(in the rows, 128 means zero)
Each path below is one point turned by a fixed rotation once a step. After each direction that follows a path, write how fast that rotation turns it, in degrees each step (0 if it stays still).
Each turn is a multiple of 5 degrees from 10 to 175, or 0.
Each row of a path follows its step; steps can be skipped.
Path 1:
step 0: [129 129 130 126 134 120 130 128 128 139 131 133 133 126 132 143 133 136
 131 136 138 128 129 139 138 139 131 127 139 117 137 135 120 120 130 130
 126 121 133 142 123 123 137 127 160 120 124 124]
step 1: [140 138 129 120 137 120 117 131 131 125 120 118 126 123 141 123 134 130
 123 128 126 117 136 134 123 130 128 120 126 122 130 151 113 113 119 126
 134 117 128 131 132 128 138 116 138 126 112 127]
step 2: [145 127 130 111 125 115 123 136 128 129 122 130 126 135 128 136 136 131
 130 119 124 118 132 145 139 128 119 127 145 123 131 130 108 129 136 130
 134 132 131 139 129 132 142 134 139 118 130 131]
step 3: [137 131 137 113 137 130 122 126 131 120 111 143 131 134 140 137 122 133
 129 118 137 127 126 142 134 120 119 118 126 126 133 144 125 128 122 123
 129 113 127 129 117 133 133 114 140 127 122 125]
step 4: [135 139 131 119 119 124 122 122 118 130 109 128 129 138 141 128 131 124
 132 109 122 121 121 131 126 129 114 133 126 126 125 136 114 125 128 132
 139 125 136 136 129 145 136 133 119 113 122 125]
step 6: [117 140 141 126 119 131 121 113 131 137 115 130 135 121 140 128 126 132
 125 118 135 136 128 123 123 137 127 132 116 124 127 141 117 126 123 133
 136 119 131 124 116 134 146 129 130 121 119 115]
step 7: [124 149 130 121 118 136 133 133 132 145 122 112 138 125 124 133 125 119
 125 122 124 124 129 124 129 128 126 125 130 114 131 136 113 132 135 119
 140 136 128 140 121 124 141 138 132 114 128 132]
step 9: [116 139 119 123 119 134 138 133 129 130 119 123 121 122 144 134 139 132
 124 122 131 127 125 136 120 142 126 122 134 110 126 148 115 122 122 123
 137 133 127 137 121 127 137 123 123 126 131 139]
step 10: [137 131 124 120 140 141 134 124 114 138 125 132 128 126 131 130 131 118
 130 128 130 126 126 140 141 124 133 125 147 106 131 129 120 114 134 122
 124 130 124 139 127 124 146 121 125 119 123 131]
Speeds:
[129 129 130 129 130 132 125 130 130 129 127 134 124 123 131 125 128 125
 131 125 126 131 129 127 126 130 128 127 127 128 130 129 130 127 125 133
 128 126 126 126 128 128 125 127 133 128 130 129] : 140
[126 129 124 133 129 130 131 122 125 128 127 128 125 130 127 128 129 129
 132 127 128 125 126 129 127 130 127 127 129 127 130 128 130 122 129 128
 124 130 129 127 126 132 125 127 129 124 126 123] : 65
Path 2:
step 1: [130 132 131 128 135 136 143 119 145 121 126 128 126 129 132 143 132 112
 131 117 119 127 151 122 125 137 131 125 128 117 128 128 128 133 140 132
 121 118 127 125 122 126 131 128 141 133 117 112]
step 3: [141 120 133 135 118 134 118 135 126 137 135 121 134 124 132 128 119 123
 113 127 123 123 127 140 123 120 123 131 144 133 119 119 134 128 128 140
 115 129 114 120 121 134 129 106 129 136 137 130]
step 4: [137 123 131 141 128 114 120 124 130 134 158 132 119 135 120 124 131 131
 119 138 136 123 133 123 132 137 136 135 144 131 122 123 138 137 124 122
 118 124 134 123 121 141 132 129 129 121 132 129]
step 5: [130 133 131 121 132 104 143 127 137 129 128 135 131 132 129 144 125 128
 109 131 123 129 136 119 131 136 128 119 131 137 121 113 140 124 119 126
 126 120 137 127 126 126 113 142 132 124 134 125]
step 6: [127 130 135 119 121 113 125 130 130 119 114 127 123 132 135 131 122 128
 128 120 122 136 132 119 131 141 128 113 135 125 146 120 126 123 133 140
 143 139 126 113 120 139 131 135 135 122 135 113]
step 8: [134 114 121 128 124 123 135 127 120 125 136 126 125 132 135 118 138 128
 149 139 134 123 138 137 116 124 141 126 136 127 110 123 141 126 129 134
 134 138 121 136 136 138 118 117 134 126 137 131]
step 9: [129 134 139 120 127 112 140 132 127 137 127 137 121 137 138 140 138 135
 132 130 123 113 131 142 131 133 122 141 131 124 120 140 148 133 139 118
 128 121 125 127 125 134 126 117 131 127 138 135]
step 10: [134 130 130 126 124 123 135 108 136 132 119 116 119 130 136 127 122 132
 117 127 127 117 126 127 132 145 118 134 133 130 129 126 139 145 142 124
 140 130 129 143 116 121 130 133 130 115 122 117]
step 11: [126 112 129 139 138 144 124 122 121 135 105 121 122 131 129 131 134 134
 116 111 125 131 129 122 122 133 130 128 126 143 135 119 132 137 127 126
 132 130 131 123 122 122 116 130 139 123 144 124]
Speeds:
[129 130 126 128 129 128 123 129 127 127 127 128 122 131 128 130 126 126
 129 124 127 125 131 129 133 129 124 125 128 127 126 131 127 127 125 131
 127 128 129 125 133 127 127 123 128 127 133 127] : 130
[131 128 128 124 129 128 128 131 127 124 125 130 131 125 125 127 124 126
 120 130 129 127 129 130 129 126 128 132 125 127 127 130 129 127 130 122
 129 126 129 127 130 127 126 126 131 129 130 129] : 160
Path 3:
step 0: [128 120 124 124 131 141 131 132 121 106 112 125 124 108 120 120 128 133
 121 101 131 140 133 135 122 142 134 133 125 121 122 113 134 137 131 124
 135 129 133 118 115 137 137 134 131 130 143 123]
step 1: [116 130 133 133 140 135 132 131 141 110 126 126 137 111 117 125 124 126
 125 132 120 142 145 127 112 141 145 131 126 127 128 127 148 131 110 122
 128 123 125 131 136 116 128 131 119 114 133 114]
step 2: [106 125 124 133 121 126 123 104 131 133 112 121 143 118 113 117 135 116
 134 132 132 139 116 126 120 140 139 116 124 119 130 130 138 146 120 128
 122 131 126 130 133 138 130 138 127 125 137 129]
step 3: [120 130 134 133 120 140 127 128 141 136 100 117 136 119 125 134 117 125
 135 116 130 127 140 123 148 133 146 142 129 127 126 127 136 142 115 133
 117 131 134 118 127 139 131 120 123 125 132 138]
step 4: [124 124 136 135 130 129 124 132 124 125 132 114 135 138 131 130 117 125
 122 110 125 150 132 133 135 145 136 124 136 126 127 112 146 139 124 128
 119 124 133 112 115 130 145 144 111 131 131 128]
step 6: [114 134 138 130 137 127 114 117 128 136 110 118 129 127 109 127 125 125
 129 129 127 135 119 123 136 127 130 129 122 126 123 111 143 144 134 112
 136 138 132 126 119 115 111 139 130 113 138 137]
step 7: [115 133 147 107 116 133 127 133 132 124 110 114 130 119 113 136 129 134
 126 109 134 131 120 126 120 129 138 145 124 131 142 125 137 131 122 130
 128 120 128 110 117 126 124 136 127 131 126 134]
step 8: [119 125 134 133 125 122 121 141 137 112 122 134 125 125 121 121 138 139
 129 117 128 137 139 128 133 154 125 139 116 116 123 128 142 134 115 128
 127 125 130 129 110 125 128 154 119 132 129 127]
step 9: [121 127 134 131 135 134 125 116 139 117 137 131 137 125 128 106 127 129
 139 117 124 137 121 116 124 138 140 133 113 119 139 120 137 141 107 125
 142 129 135 119 122 133 118 122 128 121 139 114]
Speeds:
[131 126 131 129 127 129 128 134 127 128 124 130 128 132 128 127 126 127
 131 128 127 125 127 124 128 136 127 130 131 127 130 129 128 125 130 128
 129 125 129 128 127 131 131 127 127 132 129 131] : 85
[130 128 128 130 130 126 126 128 129 124 126 127 127 127 126 129 130 128
 132 131 130 122 126 129 130 126 125 123 125 121 127 127 128 132 127 129
 129 129 130 126 130 129 128 127 124 131 127 127] : 115
Path 4:
step 0: [129 107 144 135 125 126 140 134 127 133 112 125 115 128 126 137 125 125
 121 136 127 128 144 126 135 122 128 133 128 140 114 126 131 144 140 130
 134 127 120 129 130 125 128 124 118 123 131 144]
step 1: [127 135 141 126 123 133 133 134 130 135 131 125 116 133 132 129 140 115
 126 122 131 126 120 135 138 116 134 128 140 114 120 130 116 130 121 131
 123 114 133 121 127 137 115 140 146 132 114 124]
step 2: [121 117 129 132 136 114 131 123 143 129 121 146 126 116 131 123 134 147
 128 134 116 139 124 125 123 125 118 126 137 125 126 124 117 130 110 136
 143 128 136 125 133 126 124 127 120 119 125 128]
step 3: [131 116 143 118 122 122 140 123 117 126 112 117 125 123 134 122 132 127
 136 134 131 122 131 116 134 133 128 116 131 132 112 122 130 142 144 129
 121 126 137 131 124 133 131 143 126 121 137 132]
step 5: [128 120 132 127 122 125 128 116 131 128 127 143 126 120 123 106 122 133
 130 128 128 145 133 119 108 122 122 127 133 133 129 132 123 132 122 128
 136 133 130 132 130 138 115 144 117 129 118 111]
step 6: [130 118 141 130 126 112 141 122 137 123 124 117 125 127 125 136 128 124
 119 118 126 130 137 133 133 131 123 124 125 134 109 126 139 137 144 107
 133 118 131 135 138 135 134 130 121 123 136 135]
step 7: [124 133 138 131 121 125 117 143 131 130 134 131 125 138 121 136 131 114
 126 132 133 131 131 134 131 127 130 121 141 126 124 152 136 136 120 136
 120 122 135 121 124 133 112 139 134 121 112 131]
step 8: [114 116 128 133 138 120 122 128 137 132 138 131 129 116 134 113 135 143
 123 123 124 130 130 124 127 135 124 129 129 126 128 124 119 136 109 116
 130 129 129 132 148 132 115 141 124 127 129 115]
step 10: [118 138 127 136 132 116 121 140 126 121 127 121 128 139 116 124 142 128
 124 134 130 136 133 121 137 125 132 118 120 121 132 141 139 145 127 133
 108 128 124 134 129 117 129 138 136 131 116 122]
Speeds:
[132 128 127 129 128 131 128 125 129 130 128 129 132 126 129 128 131 127
 128 129 128 130 130 130 130 129 133 131 131 129 131 128 130 133 125 128
 131 128 129 126 131 128 131 127 133 124 126 121] : 115
[127 128 130 126 128 125 123 126 122 130 128 128 129 128 125 130 131 129
 126 133 125 132 130 127 126 128 128 125 126 127 128 131 124 129 126 129
 129 131 125 126 127 126 126 124 125 126 127 126] : 135
